In the data rows, 128 means zero.
Some points:
138,96,179,131,181,205,146,129,157,110,169,119,117,83,166,136,95,109,104,156,133,101,184,124,175,132,100,68,124,163,139,161,121,134,73,97,131,85,190,127,114,113,169,130,176,182,152,131
172,102,135,103,131,137,104,207,92,136,138,180,149,171,184,154,132,112,160,157,157,96,173,160,64,166,170,155,94,109,125,108,158,116,103,129,157,128,75,170,144,124,139,53,82,128,129,148
102,129,105,128,104,132,116,147,186,134,74,104,181,108,162,112,57,126,108,142,157,153,107,121,137,163,122,118,166,119,204,97,123,136,113,131,114,78,104,113,113,188,87,150,102,202,115,183
152,116,146,161,139,55,98,103,158,123,148,111,148,99,132,148,166,166,100,131,94,101,137,174,88,138,120,105,65,146,110,146,106,148,94,93,143,109,87,147,114,100,133,185,94,165,196,53
78,87,131,69,108,123,115,109,94,126,164,77,114,147,125,163,76,127,191,176,96,92,171,95,174,133,108,124,125,126,121,70,160,118,145,119,129,120,127,140,125,63,120,156,67,123,115,150
155,107,119,125,108,115,126,124,139,86,150,153,172,172,113,122,106,75,99,153,147,129,140,151,117,192,86,174,88,130,117,116,71,185,134,98,132,131,147,162,105,140,96,175,197,120,60,91
170,185,103,140,124,95,112,124,126,122,197,75,150,79,157,105,195,128,152,120,144,81,150,116,167,90,166,127,201,147,116,89,117,127,64,90,131,94,120,140,129,141,118,90,172,99,103,148
164,62,128,110,149,75,120,120,140,173,101,138,144,153,145,147,146,83,147,148,112,106,109,104,95,88,97,120,116,138,104,112,98,81,125,90,92,158,127,83,114,155,133,152,152,90,131,200
112,167,153,198,97,132,98,118,132,151,137,143,134,102,124,172,133,108,182,159,111,130,136,95,139,114,124,87,99,83,118,151,88,94,188,153,186,191,159,159,113,111,114,157,151,139,129,97
157,156,192,111,80,76,123,158,158,94,125,129,91,89,150,138,180,154,106,148,101,98,51,136,126,131,93,124,133,112,152,73,128,181,137,169,124,110,172,155,93,147,124,114,82,67,130,134
126,128,177,122,141,162,90,155,136,155,116,108,155,103,131,84,132,120,147,139,130,174,123,143,99,144,135,122,127,98,38,218,154,184,107,90,80,108,88,111,131,119,112,115,141,101,143,164
108,159,145,96,153,135,121,113,211,71,147,100,193,162,106,176,188,117,127,175,120,169,149,153,105,123,149,152,141,128,167,137,138,91,155,109,140,138,124,117,93,144,180,80,139,122,164,118
198,129,106,98,126,116,88,98,122,190,122,188,132,98,63,110,131,135,85,136,128,156,123,135,203,138,149,182,89,125,88,113,185,143,107,134,111,133,145,166,79,142,195,141,117,165,77,136
143,104,84,100,113,151,123,135,115,74,163,76,105,91,179,139,94,102,113,104,135,125,54,161,98,128,156,125,65,114,125,171,119,73,156,103,129,64,143,72,142,159,127,137,106,105,77,83
106,165,120,65,101,91,160,96,182,217,147,122,131,107,181,110,114,105,143,93,74,151,135,126,116,137,106,186,158,103,119,153,77,125,148,72,186,133,166,165,178,143,110,126,91,150,137,136
128,126,181,129,125,134,119,137,113,133,81,80,102,145,91,200,131,133,117,154,85,131,125,111,135,179,150,149,99,164,159,157,107,139,91,185,176,119,93,121,161,181,135,145,113,116,121,183
140,125,129,94,140,122,141,82,153,91,127,127,184,150,104,40,138,164,142,101,122,128,103,101,119,228,107,61,141,156,131,86,106,132,131,156,108,177,138,120,157,128,126,88,144,78,126,110
127,96,102,152,63,113,156,175,155,150,170,191,118,126,120,125,139,170,129,109,122,177,136,113,128,90,77,69,152,132,132,120,182,143,184,98,150,86,84,111,116,163,191,144,143,104,121,134
123,165,157,99,129,141,189,150,96,180,122,151,103,75,151,85,111,109,115,149,180,106,150,176,151,128,185,140,101,172,140,100,85,119,175,141,88,176,133,123,111,172,118,164,135,108,229,151
116,142,115,196,69,121,152,68,136,157,96,123,163,75,128,152,89,165,133,201,138,97,159,120,54,124,109,152,135,179,97,136,192,130,130,115,70,130,173,102,130,106,127,101,106,107,109,131
108,139,164,154,139,165,131,78,114,135,171,76,171,181,131,120,103,105,128,111,181,137,58,76,126,94,72,155,79,142,60,103,137,105,139,168,133,101,98,155,100,145,136,127,132,98,190,159
103,115,136,140,129,81,165,185,109,62,129,137,121,94,68,72,105,92,157,167,174,101,126,75,130,145,139,186,155,177,124,160,125,150,148,109,165,123,143,120,127,101,159,155,109,107,120,101
111,199,108,76,131,164,111,152,100,144,147,187,205,145,127,81,136,113,122,159,92,75,113,67,101,63,151,97,99,135,139,174,121,146,145,206,129,67,163,109,137,136,146,122,92,155,109,103
123,138,95,123,123,131,53,129,136,137,45,104,93,146,83,124,162,118,89,86,145,91,142,156,161,119,129,127,123,124,77,147,113,130,109,132,153,120,187,65,150,139,131,142,102,96,159,110
144,110,138,145,110,164,124,130,174,142,139,159,80,122,114,97,146,165,96,164,100,129,99,55,107,144,144,129,127,133,124,114,82,75,83,154,154,114,73,144,116,97,110,137,151,175,148,151
118,144,126,107,147,126,86,105,207,137,166,96,75,126,108,75,70,110,143,158,136,141,112,149,115,137,170,111,127,129,106,97,187,102,101,138,157,206,107,97,158,136,158,139,92,146,105,83
114,114,149,172,104,108,183,131,105,104,175,139,117,181,122,80,118,87,124,87,118,111,140,169,104,106,171,89,116,83,124,87,127,160,107,131,136,136,155,119,63,117,109,146,90,166,126,164
144,115,99,138,107,100,98,119,94,167,136,66,100,181,150,117,111,150,118,150,118,98,107,119,138,77,130,131,100,111,179,118,87,146,114,131,92,178,157,117,111,127,183,52,187,160,99,126
65,141,99,101,172,129,123,164,137,186,155,105,94,147,78,178,163,121,175,101,129,115,126,137,80,168,157,117,168,188,113,111,114,129,179,143,75,106,113,153,79,172,136,139,182,148,101,79
139,149,104,168,156,83,142,106,118,93,121,121,109,156,152,145,95,57,147,116,89,156,147,90,117,125,145,172,194,75,141,169,138,192,92,177,77,125,127,153,148,140,185,157,126,119,178,125
130,64,174,105,111,121,140,77,127,137,141,168,111,131,95,108,156,65,167,134,99,173,78,164,146,64,127,122,146,165,180,153,129,164,117,151,105,130,88,65,164,106,109,109,132,158,140,104
115,71,114,115,179,130,133,96,70,147,100,115,84,137,116,68,154,184,177,158,147,129,122,153,99,109,111,146,176,112,114,134,95,111,110,122,190,68,129,131,76,139,119,154,111,118,120,128
136,163,70,148,138,125,135,41,120,102,126,171,46,131,164,134,176,114,159,122,141,179,156,102,128,206,122,155,88,132,124,117,149,117,157,156,108,58,158,101,105,107,91,82,125,176,161,152
86,124,169,153,91,156,108,93,144,166,87,170,104,160,140,138,164,85,172,155,178,72,102,143,184,161,121,81,120,78,159,136,140,141,128,72,120,93,122,171,176,162,140,108,158,95,106,96
163,110,85,133,76,135,123,157,122,124,174,132,155,170,51,120,142,126,129,127,105,111,177,161,143,176,84,99,169,97,151,193,124,34,103,147,100,136,174,124,116,148,117,150,107,108,162,167
148,151,128,192,166,110,65,115,106,141,116,147,186,154,128,133,134,148,140,125,167,183,71,127,125,139,219,92,147,126,177,113,107,114,160,61,134,121,164,118,132,74,149,177,101,119,121,174
144,150,108,147,134,201,117,150,159,72,76,125,99,128,136,122,127,122,114,130,46,110,106,143,116,89,123,170,152,98,83,110,123,120,179,96,110,159,109,132,85,132,136,146,157,139,100,151
107,101,183,122,212,126,154,73,94,125,133,147,168,90,157,139,138,168,116,87,96,64,98,157,156,156,120,159,146,87,180,171,200,94,158,137,118,157,123,127,74,145,138,135,113,132,102,128
112,97,169,74,105,110,178,157,111,152,93,89,137,147,89,154,163,144,56,139,161,136,115,81,85,128,157,138,138,70,133,116,166,135,130,105,109,120,184,105,133,60,80,114,173,180,154,96
146,108,134,125,79,190,80,121,125,133,181,157,135,159,162,149,119,162,137,56,123,93,110,123,107,146,145,153,174,167,96,143,171,176,120,126,145,182,151,115,135,148,58,147,132,154,155,126
126,203,118,121,88,139,195,95,76,135,112,107,117,169,160,160,145,99,46,171,154,152,113,173,135,130,127,70,186,136,96,143,154,104,86,151,139,143,70,136,100,121,115,164,109,121,80,93
120,124,181,107,130,83,108,153,147,116,110,125,141,141,156,157,118,168,156,72,121,145,165,121,175,122,156,100,123,157,74,144,76,123,131,176,51,102,121,136,131,88,111,157,112,144,46,133
197,136,166,125,111,174,99,133,65,103,146,124,94,90,85,141,91,106,115,134,76,186,120,111,141,130,144,122,152,138,143,105,99,99,163,67,70,118,119,167,138,117,93,81,101,96,141,87
101,49,58,138,130,131,88,136,152,104,154,105,121,92,144,139,147,152,95,186,149,118,133,107,176,129,187,113,152,80,118,150,136,187,181,173,141,152,107,145,121,147,82,122,151,102,160,134
105,170,117,135,127,173,162,138,143,131,120,157,92,165,146,113,109,172,135,146,84,92,123,184,121,155,127,152,133,143,155,142,101,163,136,126,146,126,106,74,142,24,156,131,168,87,110,172
125,98,128,211,185,157,177,130,128,171,116,98,137,123,83,90,123,122,94,107,80,115,146,138,87,113,150,136,124,127,143,96,157,117,124,147,145,91,150,206,210,147,92,114,131,110,90,117
158,160,95,124,149,130,159,155,123,101,116,147,116,143,131,138,148,160,157,120,189,85,63,80,152,110,73,166,147,134,149,177,123,102,109,96,99,173,85,167,178,102,107,152,111,188,141,117
59,138,115,100,103,104,77,155,111,122,124,119,123,140,155,106,121,112,95,88,106,176,111,146,151,107,121,157,103,206,180,146,200,101,97,127,161,119,154,204,117,74,109,145,192,86,157,158
130,87,82,91,106,145,121,58,74,111,106,160,166,124,174,138,110,178,104,141,119,147,170,129,109,102,143,139,134,148,151,110,85,130,131,143,120,133,97,141,177,146,153,170,154,102,157,82
185,119,138,160,126,132,150,119,185,147,134,129,141,169,96,184,63,139,112,82,177,92,124,176,175,95,134,179,168,157,125,112,102,132,169,162,159,78,121,109,139,103,132,78,111,124,161,109
144,101,116,178,122,136,130,174,134,188,154,101,95,83,174,127,142,113,117,70,169,158,128,93,91,170,102,148,112,126,184,163,117,116,111,179,101,164,120,106,108,98,172,127,114,90,103,103
147,132,124,87,186,88,132,158,136,108,129,171,97,120,139,163,60,170,148,161,160,174,83,178,93,113,93,75,157,94,81,136,125,115,112,174,137,137,205,176,155,132,137,100,162,122,143,137
115,78,85,151,146,144,197,149,188,104,86,146,144,140,160,128,185,110,157,150,128,161,132,140,172,75,152,127,89,187,113,142,131,107,102,136,117,171,166,158,116,127,75,99,72,115,97,118
Along one direction, these points spread out more than along any other. How many in every 100 of the points above lie lower along it than each point below? Round to a whole number. More than half of the points above lie lower than the first one.
38,118,121,134,143,112,124,104,104,87,129,197,94,105,97,187,109,107,59,75,135,97,121,83,93,127,137,86,136,162,110,120,99,140,93,70,140,160,129,128,133,161,158,74,89,137,121,171 45
172,127,119,83,167,184,161,140,146,142,80,98,117,174,157,125,136,133,113,93,134,149,183,58,137,120,106,89,120,125,141,106,149,175,142,84,152,135,132,138,98,115,165,149,70,89,141,90 45
117,116,141,166,98,136,117,177,78,85,102,80,136,129,156,102,179,145,151,129,109,147,118,171,141,149,101,127,127,153,87,73,150,122,162,129,109,138,154,126,210,159,204,149,123,223,154,133 45
79,151,137,157,213,103,63,175,116,147,169,168,128,138,154,113,139,114,50,161,124,142,168,136,162,119,42,161,143,106,122,76,125,110,147,132,103,131,109,56,166,120,75,123,108,119,113,97 45
91,135,60,134,131,131,203,164,94,156,140,125,194,81,102,172,112,136,149,113,81,150,72,138,204,175,130,129,82,83,86,103,102,148,79,117,147,129,95,92,129,107,139,90,137,119,157,123 45
85,141,157,138,89,77,119,124,138,98,91,119,113,150,120,53,84,174,110,98,129,124,175,132,149,113,143,134,101,94,114,185,107,87,152,101,99,123,68,162,103,147,137,58,124,138,139,107 45
135,145,186,150,126,132,142,133,67,123,132,112,141,136,134,133,129,172,153,133,146,197,170,107,137,117,117,155,138,145,133,152,110,155,120,123,209,170,151,77,104,193,100,87,135,145,81,117 45
181,183,102,142,165,73,137,159,118,125,100,128,106,149,105,139,80,147,179,125,88,104,137,112,134,115,125,81,74,139,170,124,199,139,121,95,132,120,110,91,116,174,57,143,178,123,159,103 45
91,161,106,114,119,199,95,119,129,109,123,120,134,74,60,141,136,143,179,96,174,147,152,179,86,70,76,146,99,85,188,88,98,173,70,139,94,143,120,152,108,119,111,142,98,131,129,135 45
173,116,108,108,131,108,107,121,102,123,55,105,163,53,125,119,129,37,131,93,138,96,151,141,103,130,87,78,161,145,121,124,140,128,180,164,194,140,83,134,110,69,126,89,150,169,116,153 45
156,154,123,93,143,111,164,94,141,106,190,97,98,120,89,137,165,148,94,117,170,131,170,132,118,103,131,108,68,103,135,155,138,151,187,125,127,142,105,136,213,129,125,161,147,125,83,222 45
119,129,174,112,98,134,144,129,153,94,100,175,135,92,137,143,126,122,157,77,147,129,167,93,119,111,173,169,127,71,116,66,151,55,76,154,143,112,124,80,150,128,143,175,192,98,120,103 45
